Each path below is one point turned by a fixed rotation once a step. After each direction that follows a path, write how fast that rotation turns it, in degrees a step (0 if it stays still).
Each turn is a multiple of 5 degrees from 10 to 175, or 0.
Each row of a path follows its step; steps can be skipped.

step 0: [  0.7   4.0   2.1 -14.6  11.5   0.1   7.6   3.7   3.5  -4.3  -4.1 -16.0
   1.2 -12.6  10.8 -16.3  -8.5   5.0  -5.2 -15.3 -14.5   5.6  -4.6  -1.1
 -23.0  -0.8  -5.7  -4.3   5.5  -9.7  -7.9 -28.0   0.8   2.1]
step 1: [ -7.6   1.3  -1.1  11.0  -0.7  -5.7  -9.0   1.1   0.6   8.1  -6.1  -7.0
  -6.1 -16.4 -10.6  28.4  18.4  -3.8  -7.1 -11.9  -6.6  12.4   0.4  12.5
  -8.6   8.3   0.6   7.5  -8.6  11.1   4.3  -6.7   6.5 -20.2]
step 2: [  3.7 -16.5   9.6  17.6   7.6   6.4 -18.4  -2.6  10.9  -5.8   7.1  -8.7
  -0.4  -7.8  -5.6 -17.4  -3.9   7.7  -6.2   1.4  -4.8  -3.8   8.9  10.5
  17.6   7.1   0.3  -2.5  -1.8 -23.3  18.0  -1.3   2.7  -4.3]
step 4: [-14.4  10.0 -11.9  -7.3 -13.5  -0.7  -5.1   9.5 -16.1   2.1 -16.0 -12.8
  -8.9  -2.7 -14.0   6.7 -12.3 -11.1  -7.0  -0.7   7.2   0.0   3.5  -8.5
   6.8  26.4  -6.0  15.0  -2.3  -6.2  11.1   2.0   8.2  -4.4]
step 5: [  4.1  10.7   0.7   5.6   9.9  26.4  -6.0 -12.9  11.0   0.9  14.1   3.5
 -12.5   2.6   2.8  -9.6 -18.6   2.6  -3.5   3.6  -2.8   4.4 -23.9  -2.4
  -0.1  13.4   3.0 -12.4   5.9   1.9   7.7   0.1  -3.3 -16.3]
step 6: [ -4.6  -1.3   0.4  -1.3  -7.6  -7.4 -12.3  -4.3   4.4 -16.9  -0.1   5.8
   9.9  19.7  -4.8   1.8   3.4 -18.8  -9.4  -6.7  -4.2  17.9   1.8 -19.9
   2.6 -21.7  -3.6   1.7  -3.4   0.4  -1.9  -8.2   1.1 -21.9]
step 7: [ -5.9   8.3   5.5   1.0  -1.3  -3.3   4.2  10.0  -8.1  -3.6  18.0 -24.0
  -1.4  -0.8  -7.7   4.5 -16.6   1.8  -2.1  -4.2  -8.1 -12.4  -9.6  -5.7
  10.5  -0.9 -10.3   3.9 -14.7  -6.7  -3.4 -18.8  17.7  15.5]
step 8: [  6.5   6.3  -9.0   1.5  10.2   6.3   2.9  -6.9   7.1  -1.6   7.3  -1.6
  -3.6  -7.8  18.4  -1.7  14.2  -0.4  21.5 -11.3  -7.3  -2.0 -14.2   0.4
 -17.5   8.9  -2.8  16.7 -12.6  -7.6  -1.5  -8.3  -2.5 -24.1]
step 10: [ -4.5  -4.8  18.7   8.5  -1.0   4.5   7.2   4.2 -13.7 -16.1   7.5   6.2
   0.7   0.9   1.5 -15.8 -12.7  14.7 -11.6  -2.1   0.4  -7.0 -11.4  10.3
  -1.4  -5.2  -1.6  20.3  -1.8  -6.4  21.1 -14.3 -13.4  10.0]
step 11: [ -1.5   5.6   2.9  -6.9 -27.1  -4.5  -0.1 -11.4 -16.7  -3.8  -7.1   0.0
   7.6  -6.7  18.2  -1.3  13.0 -16.8  -0.6  16.0  -5.5   7.2  -7.4  -0.5
  -5.7  21.3  10.5   8.7  -0.9  -1.0  -3.9  -8.3   2.0 -11.1]
step 13: [  2.4   7.4  12.3  -0.1  -1.3   7.8   4.8  -3.1   1.5  -9.8  -7.4   7.1
   4.4   9.5   9.5  -0.3  -9.2   2.7   3.8  -9.3   1.9  19.1 -11.2   7.3
   0.6 -11.8  -2.8 -21.9 -20.6   3.0  19.8 -14.6 -13.4  -9.4]
[ 2.4 -0.7 -2.0 -2.0 -6.2 -1.6  0.2 -2.0 -4.8 -2.5  2.7  2.2 -0.5 -1.0
  2.5  2.2 10.3  0.8 -2.4 -6.9  5.9  5.9  4.0 -6.7 -0.2  2.2  1.4 -1.9
 -7.2  2.5  1.6  2.9 -1.2 -2.6]
145
[ 1.3  5.3 -0.5  3.0  0.8  5.9 -3.1 -6.5 -1.4 -1.4 -2.3  3.7  0.4 -8.2
  1.1  1.6  5.3  2.9  1.6  8.3 -5.7 -2.5 -3.2 -5.7  2.3 -0.2 -4.2 -0.9
 -3.1 -5.1  2.8  2.7  0.4  2.8]
120
[ 3.4 -0.4  0.9  1.6 -3.9  7.3  5.3 10.1 -5.6  0.1 -2.6  3.2 -3.7 -3.1
  4.6  1.2  0.7 -5.9 -0.6 -3.0 -2.9 -0.7  1.9 -3.0  3.6 -0.4  0.3  2.2
  3.1 -2.9 -5.4 -6.1  1.6  3.7]
100
[ 0.7 -5.1  2.1  1.0  4.3  0.4  3.9  2.9  6.0  0.8  1.8 -5.1  5.0 -2.7
 -5.1  6.8  4.8  1.9  5.9 -4.5 -2.9  3.2 -1.3  1.7  1.4 -2.7 -1.8 -3.2
 -6.7 -6.8 -4.0 -3.1  0.5 -1.1]
55
[-1.5 -7.6 -2.3  0.8  0.7 -4.5  2.9  1.3 -1.8  1.4  1.6  3.4  1.0  0.1
 -2.4 -0.6  4.8  0.6  3.9  2.0  2.6 -2.1 -4.5 -2.6  5.0  7.7 -8.0 -0.6
  7.9  1.3  4.2 -4.6 -5.9 -0.7]
55
[-10.6  -4.4  -3.5   2.1   1.9  -0.1  -5.5   0.6  -2.7   0.4  -0.2   2.1
  -4.1  -0.8  -2.5   9.0  -3.0   1.7  -1.7   2.6   6.3   2.5   2.8  -0.6
   3.4  -1.8  -2.7   4.6  -2.8   1.2  -2.6  -1.1   5.3   5.2]
135
